128 stands for zero in the data rows.
Some points, one per row:
[150, 158, 148, 159, 161, 158, 172, 175, 175, 178, 177, 189, 200, 213, 214,
 216, 211, 216, 199, 211, 211, 214, 221, 218]
[132, 131, 129, 140, 132, 134, 119, 123, 128, 125, 118, 121, 119, 115, 108,
 114, 097, 099, 102, 102, 112, 108, 106, 109]
[130, 152, 177, 169, 159, 159, 148, 135, 137, 157, 165, 156, 152, 140, 147,
 135, 129, 142, 138, 140, 154, 165, 155, 183]
[136, 136, 137, 125, 115, 109, 110, 095, 090, 096, 102, 121, 131, 115, 123,
 137, 121, 121, 105, 100, 081, 081, 097, 089]
[135, 129, 132, 127, 132, 125, 124, 120, 122, 121, 118, 117, 113, 111, 121,
 114, 114, 131, 134, 124, 113, 118, 123, 121]
[125, 127, 126, 127, 140, 126, 145, 137, 136, 132, 132, 142, 148, 147, 147,
 142, 137, 139, 126, 131, 125, 126, 125, 131]
[158, 157, 145, 136, 143, 140, 155, 154, 163, 175, 182, 185, 183, 187, 189,
 181, 180, 180, 187, 205, 208, 227, 218, 226]
[129, 109, 113, 119, 107, 108, 104, 108, 109, 111, 105, 096, 094, 087, 094,
 087, 074, 076, 069, 061, 058, 067, 073, 084]
[135, 123, 113, 125, 118, 128, 139, 137, 144, 143, 153, 138, 165, 152, 164,
 163, 149, 150, 152, 147, 137, 151, 142, 138]
[131, 140, 161, 149, 149, 145, 156, 164, 160, 158, 145, 143, 133, 152, 151,
 139, 129, 126, 140, 131, 142, 158, 167, 167]
[139, 131, 122, 123, 115, 117, 116, 114, 106, 107, 117, 112, 112, 115, 110,
 108, 111, 100, 112, 108, 106, 101, 103, 112]
[122, 121, 126, 124, 125, 129, 128, 133, 133, 140, 140, 137, 133, 125, 138,
 148, 149, 143, 144, 148, 160, 158, 162, 159]
[115, 129, 121, 135, 140, 130, 120, 123, 111, 131, 124, 117, 126, 112, 120,
 119, 133, 142, 153, 158, 164, 163, 155, 140]
[123, 125, 131, 127, 121, 116, 109, 105, 103, 093, 077, 095, 076, 077, 083,
 063, 061, 053, 061, 053, 047, 042, 032, 038]
[126, 116, 117, 115, 106, 096, 105, 090, 086, 081, 077, 068, 070, 058, 043,
 051, 046, 029, 035, 033, 032, 026, 018, 017]
[145, 152, 148, 132, 119, 128, 143, 136, 127, 120, 105, 091, 103, 101, 108,
 091, 078, 071, 085, 066, 052, 051, 035, 041]
[114, 111, 104, 099, 109, 099, 105, 090, 095, 082, 085, 079, 083, 078, 077,
 079, 074, 063, 066, 058, 065, 069, 054, 050]
[137, 129, 137, 124, 126, 104, 123, 111, 107, 124, 137, 130, 127, 120, 111,
 132, 146, 135, 131, 128, 131, 123, 116, 132]
[137, 131, 130, 125, 129, 126, 117, 116, 111, 113, 099, 106, 091, 096, 096,
 104, 104, 093, 088, 077, 072, 069, 058, 055]
[136, 124, 125, 109, 122, 119, 121, 124, 128, 133, 119, 123, 132, 132, 141,
 150, 150, 146, 140, 134, 126, 118, 111, 111]
[150, 139, 138, 133, 131, 129, 123, 116, 113, 094, 086, 083, 103, 090, 096,
 089, 079, 092, 080, 087, 090, 077, 074, 095]
[121, 113, 096, 101, 093, 089, 086, 075, 087, 072, 062, 057, 050, 047, 040,
 036, 028, 017, 016, 015, 008, 002, 000, 000]
[120, 116, 120, 105, 106, 096, 077, 083, 073, 071, 073, 057, 056, 050, 039,
 040, 056, 038, 032, 024, 012, 006, 005, 005]
[138, 153, 152, 149, 155, 158, 163, 164, 170, 173, 178, 186, 182, 186, 181,
 190, 205, 213, 218, 205, 212, 230, 229, 219]
[139, 125, 141, 146, 139, 147, 137, 131, 134, 136, 137, 142, 142, 153, 163,
 151, 161, 167, 167, 163, 158, 169, 168, 175]
[130, 133, 144, 147, 144, 163, 168, 162, 159, 168, 166, 154, 161, 177, 167,
 193, 195, 211, 207, 224, 222, 225, 219, 221]
[125, 120, 122, 125, 122, 132, 125, 124, 118, 128, 118, 115, 124, 110, 107,
 107, 114, 097, 090, 092, 092, 093, 088, 090]
[136, 139, 141, 126, 132, 139, 131, 136, 142, 148, 144, 140, 154, 153, 153,
 155, 153, 146, 158, 161, 158, 142, 159, 177]
[113, 106, 114, 104, 104, 112, 105, 085, 097, 080, 090, 087, 088, 079, 076,
 069, 069, 070, 054, 055, 056, 048, 049, 054]
[125, 130, 125, 133, 116, 129, 129, 136, 149, 164, 172, 185, 173, 166, 175,
 169, 174, 167, 158, 177, 159, 151, 163, 181]
[142, 125, 145, 161, 152, 148, 143, 153, 147, 167, 182, 184, 169, 157, 156,
 182, 187, 177, 170, 164, 161, 151, 144, 145]
16 more points follow, each with its number after it:
[121, 125, 132, 119, 126, 127, 115, 111, 106, 100, 104, 086, 093, 092, 079,
 083, 063, 064, 059, 047, 055, 046, 056, 043] 0
[130, 137, 148, 148, 161, 146, 130, 151, 168, 157, 168, 166, 143, 142, 153,
 138, 148, 138, 133, 126, 119, 123, 108, 111] 1
[132, 131, 136, 142, 132, 135, 143, 134, 154, 140, 136, 146, 154, 149, 144,
 151, 155, 146, 156, 145, 153, 168, 154, 164] 2
[116, 113, 101, 110, 096, 103, 079, 084, 074, 064, 058, 044, 047, 060, 063,
 076, 059, 071, 050, 053, 040, 036, 041, 049] 3
[109, 109, 098, 080, 083, 094, 089, 083, 074, 062, 081, 068, 052, 051, 038,
 036, 043, 038, 032, 040, 037, 026, 024, 006] 4
[129, 136, 139, 145, 136, 129, 139, 153, 142, 150, 147, 150, 144, 147, 140,
 151, 148, 148, 151, 155, 146, 145, 148, 152] 5
[126, 123, 121, 112, 120, 132, 121, 113, 118, 121, 122, 142, 125, 132, 149,
 141, 144, 133, 135, 135, 138, 139, 136, 119] 6
[131, 133, 136, 125, 121, 130, 123, 117, 114, 111, 100, 098, 093, 092, 098,
 091, 085, 096, 078, 083, 075, 070, 065, 068] 7
[116, 120, 115, 121, 120, 139, 136, 126, 123, 135, 138, 132, 151, 154, 150,
 152, 152, 155, 164, 158, 156, 159, 150, 148] 8
[141, 156, 157, 140, 140, 156, 158, 158, 174, 177, 176, 173, 163, 174, 171,
 165, 157, 185, 174, 185, 180, 171, 187, 186] 9
[121, 124, 127, 139, 146, 161, 161, 150, 147, 134, 158, 169, 159, 180, 179,
 170, 194, 199, 182, 190, 181, 182, 176, 178] 10
[135, 143, 137, 146, 142, 141, 144, 149, 139, 138, 145, 140, 141, 140, 144,
 158, 159, 152, 165, 150, 165, 164, 161, 158] 11
[118, 104, 105, 124, 117, 133, 135, 130, 135, 130, 134, 130, 112, 139, 154,
 158, 161, 155, 157, 149, 139, 155, 181, 157] 12
[117, 122, 115, 110, 121, 121, 105, 114, 110, 104, 097, 102, 095, 088, 106,
 108, 090, 094, 098, 092, 094, 092, 084, 080] 13
[119, 115, 120, 109, 105, 100, 109, 097, 101, 093, 087, 093, 085, 091, 075,
 075, 070, 069, 075, 076, 076, 079, 074, 080] 14
[162, 152, 162, 160, 176, 187, 183, 169, 168, 155, 153, 144, 135, 117, 113,
 111, 106, 098, 104, 114, 129, 119, 122, 129] 15
Which two of these numbered points are nearest to each point below, looking only along the 3 directions in which the first points spread most? Their numbers follow each, nearest first.
[117, 129, 127, 115, 122, 130, 141, 159, 177, 176, 182, 169, 164, 176, 166,
 171, 188, 189, 180, 196, 185, 189, 198, 198] > 10 9
[124, 126, 123, 123, 125, 126, 125, 128, 137, 139, 141, 148, 145, 143, 140,
 154, 153, 139, 147, 146, 146, 149, 158, 156] > 8 12
[134, 131, 121, 138, 146, 140, 141, 143, 147, 158, 155, 154, 152, 159, 181,
 185, 181, 193, 183, 183, 188, 184, 182, 208] > 10 9
[133, 146, 132, 117, 133, 141, 150, 134, 136, 123, 121, 106, 091, 081, 071,
 056, 043, 025, 023, 030, 025, 032, 018, 008] > 0 7
[149, 133, 131, 142, 130, 125, 115, 135, 127, 138, 147, 159, 153, 165, 171,
 159, 173, 162, 176, 170, 151, 150, 165, 181] > 8 11
[120, 115, 114, 104, 101, 099, 081, 081, 085, 083, 078, 070, 068, 060, 062,
 056, 054, 054, 057, 048, 041, 046, 043, 048] > 3 4
[137, 123, 133, 131, 129, 113, 104, 107, 111, 098, 088, 095, 088, 082, 077,
 072, 071, 061, 053, 048, 052, 057, 054, 056] > 0 14
[137, 132, 126, 126, 133, 146, 146, 136, 144, 137, 130, 125, 126, 121, 118,
 134, 135, 145, 141, 150, 163, 157, 162, 144] > 2 12
[140, 152, 166, 154, 150, 137, 156, 152, 143, 150, 141, 149, 142, 142, 143,
 135, 125, 142, 142, 123, 136, 134, 132, 134] > 1 5
[119, 129, 130, 127, 121, 114, 113, 111, 121, 110, 120, 106, 130, 141, 137,
 143, 145, 162, 179, 168, 196, 209, 226, 218] > 12 8
[126, 137, 139, 136, 139, 133, 144, 156, 149, 137, 141, 138, 120, 124, 121,
 116, 098, 099, 106, 086, 092, 108, 086, 095] > 15 1
[122, 102, 085, 087, 072, 069, 070, 055, 048, 048, 042, 022, 016, 022, 023,
 012, 015, 008, 000, 000, 000, 000, 000, 000] > 4 3
[128, 120, 123, 129, 121, 127, 134, 142, 143, 146, 147, 149, 154, 156, 153,
 147, 146, 156, 146, 158, 155, 157, 160, 165] > 2 11
[121, 117, 106, 129, 120, 115, 109, 124, 128, 122, 134, 134, 125, 141, 127,
 148, 138, 148, 147, 146, 139, 135, 123, 124] > 6 12
[114, 089, 101, 094, 078, 085, 072, 062, 064, 065, 072, 076, 058, 073, 058,
 049, 047, 059, 047, 056, 053, 049, 041, 032] > 3 4
[130, 130, 137, 134, 136, 132, 129, 122, 128, 124, 122, 119, 125, 120, 115,
 122, 120, 136, 127, 129, 126, 125, 120, 135] > 6 5
[128, 137, 137, 148, 156, 155, 170, 165, 168, 172, 164, 166, 165, 168, 165,
 169, 162, 163, 163, 164, 163, 178, 182, 189] > 9 10
[139, 143, 134, 141, 128, 120, 114, 110, 104, 110, 112, 092, 102, 088, 090,
 088, 080, 082, 078, 081, 071, 069, 065, 045] > 7 0
[106, 115, 105, 098, 085, 074, 079, 077, 062, 056, 044, 053, 050, 056, 054,
 061, 044, 045, 051, 043, 033, 026, 015, 003] > 4 3
[123, 132, 133, 132, 129, 132, 143, 131, 143, 137, 138, 146, 145, 159, 158,
 158, 159, 161, 174, 167, 176, 170, 163, 173] > 11 2
[121, 121, 113, 108, 106, 098, 098, 091, 096, 096, 083, 079, 070, 069, 065,
 067, 064, 062, 066, 051, 052, 047, 059, 044] > 3 0
[131, 112, 110, 106, 091, 089, 085, 069, 067, 061, 058, 043, 042, 058, 041,
 037, 045, 038, 031, 015, 009, 018, 004, 018] > 4 3
[130, 133, 146, 148, 169, 182, 191, 203, 205, 200, 198, 190, 201, 195, 188,
 203, 202, 199, 200, 191, 204, 208, 200, 213] > 9 10
[129, 118, 118, 119, 121, 133, 126, 121, 117, 115, 127, 122, 129, 119, 128,
 120, 132, 138, 128, 132, 129, 143, 134, 142] > 6 12
[109, 121, 128, 147, 149, 138, 141, 146, 137, 140, 148, 153, 149, 146, 156,
 179, 163, 153, 156, 160, 152, 149, 147, 154] > 2 5
[137, 117, 137, 138, 127, 127, 132, 125, 109, 109, 112, 105, 097, 081, 066,
 084, 074, 060, 053, 042, 040, 048, 031, 045] > 0 7
[116, 127, 114, 109, 100, 095, 086, 073, 063, 048, 049, 049, 053, 038, 025,
 046, 043, 044, 041, 032, 015, 008, 000, 011] > 4 3
[139, 132, 128, 126, 152, 139, 143, 146, 147, 135, 148, 139, 136, 130, 133,
 133, 141, 142, 140, 127, 149, 153, 147, 144] > 5 2
[118, 114, 112, 108, 101, 101, 099, 090, 094, 084, 080, 081, 086, 072, 076,
 078, 058, 058, 056, 053, 049, 042, 034, 029] > 3 0
[111, 129, 104, 092, 089, 084, 089, 097, 090, 091, 090, 089, 093, 087, 077,
 082, 069, 061, 066, 050, 056, 040, 044, 038] > 3 0
[123, 129, 127, 114, 105, 101, 090, 089, 104, 106, 112, 110, 096, 105, 099,
 090, 082, 077, 079, 072, 072, 067, 070, 079] > 7 14
[125, 122, 114, 120, 125, 113, 102, 102, 100, 096, 093, 100, 098, 092, 105,
 111, 107, 112, 112, 103, 102, 105, 104, 097] > 13 7
[123, 119, 133, 135, 149, 138, 130, 132, 132, 128, 121, 116, 118, 105, 102,
 094, 107, 099, 082, 080, 074, 070, 072, 080] > 7 13
[114, 116, 102, 102, 111, 098, 089, 105, 106, 082, 087, 063, 061, 050, 065,
 067, 072, 058, 076, 065, 077, 097, 088, 095] > 14 3
[124, 114, 103, 121, 130, 138, 144, 167, 148, 150, 147, 139, 124, 125, 129,
 135, 136, 154, 163, 157, 157, 164, 164, 167] > 2 11
[109, 112, 117, 123, 124, 125, 116, 118, 128, 113, 123, 132, 134, 127, 114,
 122, 120, 101, 122, 142, 129, 134, 127, 118] > 6 12
[135, 128, 124, 139, 138, 126, 113, 125, 109, 114, 108, 090, 082, 072, 062,
 053, 058, 077, 069, 066, 059, 042, 041, 062] > 0 7
[129, 132, 128, 130, 113, 116, 122, 112, 115, 124, 133, 129, 128, 117, 127,
 130, 139, 145, 147, 147, 156, 159, 171, 160] > 12 8
[134, 145, 132, 132, 149, 139, 140, 141, 156, 157, 152, 161, 143, 144, 141,
 142, 139, 133, 130, 138, 142, 141, 130, 134] > 5 1
[114, 095, 078, 083, 091, 071, 090, 073, 062, 052, 046, 041, 041, 020, 010,
 003, 000, 000, 007, 000, 000, 000, 000, 000] > 4 3
[124, 118, 130, 123, 134, 123, 129, 121, 123, 123, 119, 125, 128, 113, 112,
 113, 119, 114, 127, 123, 139, 123, 130, 147] > 6 12
[117, 112, 132, 141, 138, 142, 136, 131, 152, 166, 164, 159, 176, 183, 170,
 175, 165, 189, 193, 198, 199, 198, 185, 188] > 10 9
[131, 138, 135, 127, 145, 149, 160, 153, 163, 159, 169, 178, 180, 184, 186,
 188, 195, 191, 188, 202, 201, 198, 194, 206] > 10 9
[126, 147, 150, 150, 153, 146, 141, 144, 149, 140, 142, 151, 163, 164, 157,
 156, 154, 148, 165, 160, 172, 174, 192, 195] > 11 2
